In the rows, 128 means zero.
A single turn carries every row of the set below to another of its rows. Some are shown first; where does it send the rows asked next?
runol: 163 120 105 138 134 103 122 121 126 136 137 135 139 144 123 139 122 111 130 135 139 113 136 116 125
Kunaf: 142 123 111 160 119 118 126 146 119 110 124 128 102 134 107 155 171 126 147 128 128 98 142 116 125
Votut: 162 114 150 136 133 143 138 142 125 131 123 127 128 96 131 136 142 130 157 144 151 112 131 139 122
ros: 139 127 131 125 124 114 141 105 145 118 122 140 133 130 123 114 120 130 119 115 139 131 125 136 116
fekun: 129 135 120 140 103 124 131 113 129 112 119 116 126 142 119 125 126 134 115 97 128 123 118 124 114
tuse: 122 144 117 134 139 122 123 121 146 134 126 130 125 118 109 141 126 124 121 110 129 108 115 117 129
zus: 135 132 140 122 109 142 143 148 123 138 136 125 104 114 117 118 146 127 151 152 156 131 152 137 126
lik: 160 116 150 140 131 139 134 152 123 130 122 128 136 107 142 154 147 126 155 142 144 121 144 141 119
vuk: 144 127 138 126 112 140 148 157 112 141 137 125 115 115 131 131 157 128 145 146 152 135 159 133 125
kinup: 126 139 114 134 115 116 147 112 129 121 112 127 122 148 123 104 131 118 124 118 142 124 125 124 115
gozus: 137 117 117 140 102 136 125 154 138 124 131 132 100 127 127 138 160 136 126 134 129 127 173 143 120
Zirut: 133 105 119 129 94 133 125 157 132 140 131 128 108 127 119 151 154 134 130 137 135 120 168 139 125
Mos: 120 134 123 145 151 130 141 127 135 123 123 134 117 123 117 129 126 121 141 114 139 116 98 114 112
beki: 157 127 146 158 133 134 118 151 116 117 120 107 114 120 140 147 171 129 136 115 129 112 141 137 131
mir: 139 104 131 133 115 114 122 140 115 136 153 123 118 145 113 139 123 127 115 111 124 144 122 133 126
dizi: 149 120 113 161 121 124 121 152 128 112 119 125 99 135 135 147 177 128 135 127 130 106 158 128 121
roro: 166 122 145 146 134 147 128 142 131 127 126 120 128 102 153 140 153 130 144 140 143 121 145 146 123
lef: 152 114 112 159 123 118 123 155 119 121 129 127 106 140 119 155 173 130 147 132 135 111 158 121 116
ger: 158 128 149 148 133 121 118 150 109 128 125 111 122 118 127 161 167 123 139 119 132 105 146 133 140
refel: 130 121 109 143 121 124 151 129 102 142 145 129 129 149 139 137 130 107 133 137 150 121 127 120 131
kesir: 158 131 127 133 114 128 129 134 120 130 142 143 146 127 126 149 108 124 124 125 123 138 132 121 119
tulud: 145 131 110 147 127 120 140 99 132 113 127 118 142 137 128 127 134 132 124 113 143 114 111 122 115
Miba: 136 127 135 136 121 146 141 149 129 133 135 122 107 118 143 121 156 131 140 149 153 135 163 146 123
ziv: 158 127 153 152 137 128 123 144 111 122 122 113 118 109 120 155 164 126 142 114 125 102 123 131 141
salig: 125 130 139 145 128 109 130 142 103 133 129 114 127 156 133 138 119 103 134 121 136 134 124 130 133
padud: 126 134 135 139 130 116 146 105 123 115 134 114 131 134 122 116 132 127 123 108 144 129 110 139 128
vumo: 131 144 130 123 139 132 134 122 132 139 134 129 113 111 107 121 126 129 121 106 136 123 108 113 127
vidu: 115 122 108 129 133 129 131 120 149 142 123 130 121 119 115 121 116 124 131 123 146 111 113 121 115
Basi: 126 116 114 134 92 134 125 149 138 126 129 132 104 125 105 146 147 136 134 135 131 114 163 135 125
vaf: 116 144 114 139 138 117 129 125 138 127 137 126 105 133 97 119 130 129 135 114 138 128 115 111 113

beki goes to -> gozus
fekun goes to -> ros
lef goes to -> vuk
Where do these go?
vidu goes to -> Mos
runol goes to -> refel
zus goes to -> ziv

A single turn carries every row of the set below to another of its rows. Some are shown first; where does it send the rows asked next?
basif: 124 117 133 123 125 103 139 129 146 116 123 146 133 140 138 99 130
vimaz: 117 129 123 114 127 140 123 132 95 136 130 151 126 127 125 110 128
nosef: 138 150 118 139 144 148 164 115 133 139 131 132 122 131 117 115 111
lel: 113 129 136 124 92 134 138 94 138 130 133 131 130 120 130 123 133
sed: 115 141 134 119 132 148 136 136 102 128 142 146 115 120 120 107 143
fabo: 129 133 126 129 122 146 125 134 98 121 137 150 127 127 120 107 142
nes: 128 102 130 132 125 113 133 118 141 116 127 143 116 158 143 102 138
Geg: 150 140 123 149 139 144 157 114 138 127 125 136 136 139 110 112 113
Zede: 104 132 137 123 108 137 154 92 142 132 141 131 114 121 126 123 137
zeril: 132 124 125 125 130 116 129 136 134 132 116 139 130 150 149 92 126
ramiz: 143 113 119 132 126 110 131 119 142 122 119 132 116 151 146 108 114
Fubun: 143 127 113 142 153 140 155 114 126 134 126 144 126 147 111 119 104
zubat: 98 117 143 106 119 140 137 97 135 126 135 136 131 114 119 124 125
kuvam: 132 130 156 138 134 154 135 113 136 138 133 119 85 144 120 107 134
vimed: 100 122 149 113 104 130 138 98 144 141 127 134 128 128 130 118 130
Sil: 113 128 127 114 147 159 130 129 103 135 132 147 135 129 118 105 127
Zek: 139 125 166 142 123 150 126 115 144 133 126 119 103 149 121 102 137
nobo: 130 112 165 138 139 143 136 110 149 136 124 129 100 157 113 106 130
Roka: 118 108 158 128 137 160 130 99 143 138 130 122 103 151 120 110 131
Kuli: 140 127 127 132 155 154 148 108 137 136 124 127 124 138 110 117 96

nobo goes to -> vimed
zubat goes to -> Sil
Where do these go?
fabo goes to -> Geg
kuvam goes to -> Zede
nes goes to -> basif

A single turn carries every row of the set below to another of its rows. Some are shown first; where does it send the rows asked next?
muv: 128 141 112 135 136 125 117 111 151 119 129 114 137 124 113 135 130 142 101 114 133 153 109 143
Bemug: 141 128 130 113 145 114 133 132 145 123 122 115 135 126 103 123 140 150 135 135 137 118 143 152
Sisof: 121 125 135 146 119 136 124 119 144 154 152 133 145 132 112 123 119 113 129 141 149 119 117 109
dava: 128 126 112 123 120 130 121 120 132 131 144 131 125 153 151 137 121 142 117 112 123 120 137 106
botus: 113 126 125 151 114 114 117 141 130 153 108 115 125 139 138 143 139 134 118 151 121 133 118 117
Tur: 117 125 116 119 130 118 119 122 131 170 111 144 132 130 118 118 120 135 131 125 139 126 144 123
fik: 133 140 127 141 140 128 129 122 125 111 131 130 137 141 103 157 124 120 119 132 108 107 135 125
bor: 130 138 133 119 146 148 135 139 139 115 143 99 119 133 120 145 121 119 115 138 135 131 152 112
malib: 135 129 132 134 136 131 134 119 122 120 119 100 109 121 98 129 156 116 128 131 140 111 134 122
tefes: 138 139 145 147 128 101 114 128 135 120 115 116 130 144 125 132 111 123 160 125 117 154 135 124
zuba: 123 142 128 127 125 130 117 127 151 134 143 134 137 132 100 125 128 99 143 148 151 115 124 124
Tutar: 125 159 113 153 128 102 116 140 127 109 133 124 113 130 124 118 128 126 135 140 130 131 144 145
zafat: 127 143 138 126 133 137 119 128 133 122 121 120 120 130 97 124 148 97 151 142 141 119 132 130
tuval: 117 111 136 135 129 137 142 114 124 119 143 140 117 107 127 141 115 129 138 144 141 119 147 112
Gepe: 116 129 139 161 110 136 136 120 111 119 131 123 132 129 101 148 124 119 122 125 112 134 133 141
zud: 130 121 112 130 129 128 131 112 129 130 138 105 117 143 152 122 139 133 130 102 125 132 152 129
lebo: 129 133 132 135 129 119 108 112 129 113 111 125 131 152 146 143 127 123 140 127 122 151 115 102
fefim: 125 125 112 137 154 136 130 125 134 144 129 128 134 147 121 144 147 109 130 137 118 99 140 124
soku: 111 139 130 128 124 136 111 108 141 151 112 124 133 124 123 128 117 124 124 104 132 161 131 130
Zera: 128 136 124 121 135 111 131 119 141 137 122 105 121 129 149 116 109 120 135 142 104 158 109 121
kedu: 143 115 101 119 123 104 129 106 146 120 126 115 138 147 139 146 142 131 143 137 136 134 121 134
Ras: 127 120 141 145 115 139 131 101 134 139 144 115 136 119 116 128 116 116 122 117 132 125 112 101
dufa: 117 118 114 165 121 126 142 110 118 131 141 126 142 128 111 126 132 123 123 129 149 134 140 140
tuzi: 116 103 132 130 115 145 128 103 117 131 105 124 119 126 135 114 136 139 119 126 129 138 113 125
vepel: 130 132 125 139 160 142 135 123 140 125 150 103 115 127 130 122 132 107 131 155 137 130 142 126
Pakem: 131 137 110 139 126 85 128 114 150 136 128 118 144 122 134 149 122 126 138 151 122 131 129 137
vivug: 120 123 122 140 127 145 137 132 134 120 145 119 105 122 129 120 116 89 134 157 139 131 119 140
pozel: 99 144 125 151 123 112 113 122 133 124 141 149 123 129 134 128 132 126 143 152 116 121 141 140
gif: 121 120 125 147 145 121 132 125 137 124 127 121 119 134 111 114 156 148 114 133 119 132 100 147
dem: 143 124 137 105 123 134 126 113 129 97 104 121 121 129 113 129 122 139 136 110 131 140 125 139
vis: 129 143 111 140 117 120 129 134 127 114 130 95 108 133 132 117 133 116 129 112 123 138 146 150
sipe: 139 133 109 121 126 101 131 121 124 132 111 117 107 124 145 120 119 135 119 155 132 143 106 128
nilin: 129 125 125 142 122 133 136 134 122 108 141 140 110 116 123 130 99 111 130 152 149 122 124 116
rap: 126 119 134 130 126 113 121 122 118 128 98 138 102 121 147 127 136 142 136 144 143 147 123 133
bikid: 142 127 128 131 125 131 140 100 125 119 131 97 120 113 106 139 134 118 115 115 131 116 118 109
ziz: 134 107 129 140 106 113 125 150 126 141 115 106 126 154 128 126 141 136 138 133 134 142 131 138
ramup: 121 124 143 128 148 114 131 143 149 149 131 111 136 137 141 120 126 145 138 141 113 153 126 118
zos: 123 124 140 109 119 114 118 126 142 113 111 139 124 124 137 145 128 136 154 131 135 152 126 142
mizu: 111 133 147 133 141 129 119 148 151 148 113 116 134 126 116 108 128 124 145 145 113 130 135 144
Ged: 103 134 121 127 105 128 111 126 138 131 143 146 127 144 144 143 118 126 126 135 106 117 126 120
famib: 112 116 137 115 120 150 140 122 136 125 141 112 121 114 123 152 119 118 128 133 128 125 151 118
dafo: 121 154 121 127 137 126 111 128 153 132 120 127 143 126 122 112 99 111 129 142 114 141 105 120
tev: 122 123 102 133 136 121 128 104 135 137 121 134 138 118 139 113 116 138 110 150 135 125 104 117
Tep: 119 125 130 127 136 119 126 125 126 117 115 136 112 140 108 113 134 123 154 132 100 127 102 137
bebi: 132 132 106 103 130 104 125 126 132 136 118 150 127 137 106 120 112 125 144 132 122 115 121 126
sur: 120 129 107 136 133 151 124 135 127 141 120 123 131 151 123 127 128 85 139 117 128 124 131 122
gegi: 128 125 133 109 127 111 127 148 160 129 132 123 140 129 127 143 124 155 136 138 133 145 130 136
Tomur: 136 138 95 145 129 132 128 121 128 118 137 132 144 142 120 125 114 101 127 119 155 135 130 122

Tomur goes to -> dufa
Tutar goes to -> pozel
Where do these go?
sipe goes to -> rap
muv goes to -> gif
tuval goes to -> famib
Ras goes to -> bikid
tev goes to -> tuzi
botus goes to -> lebo

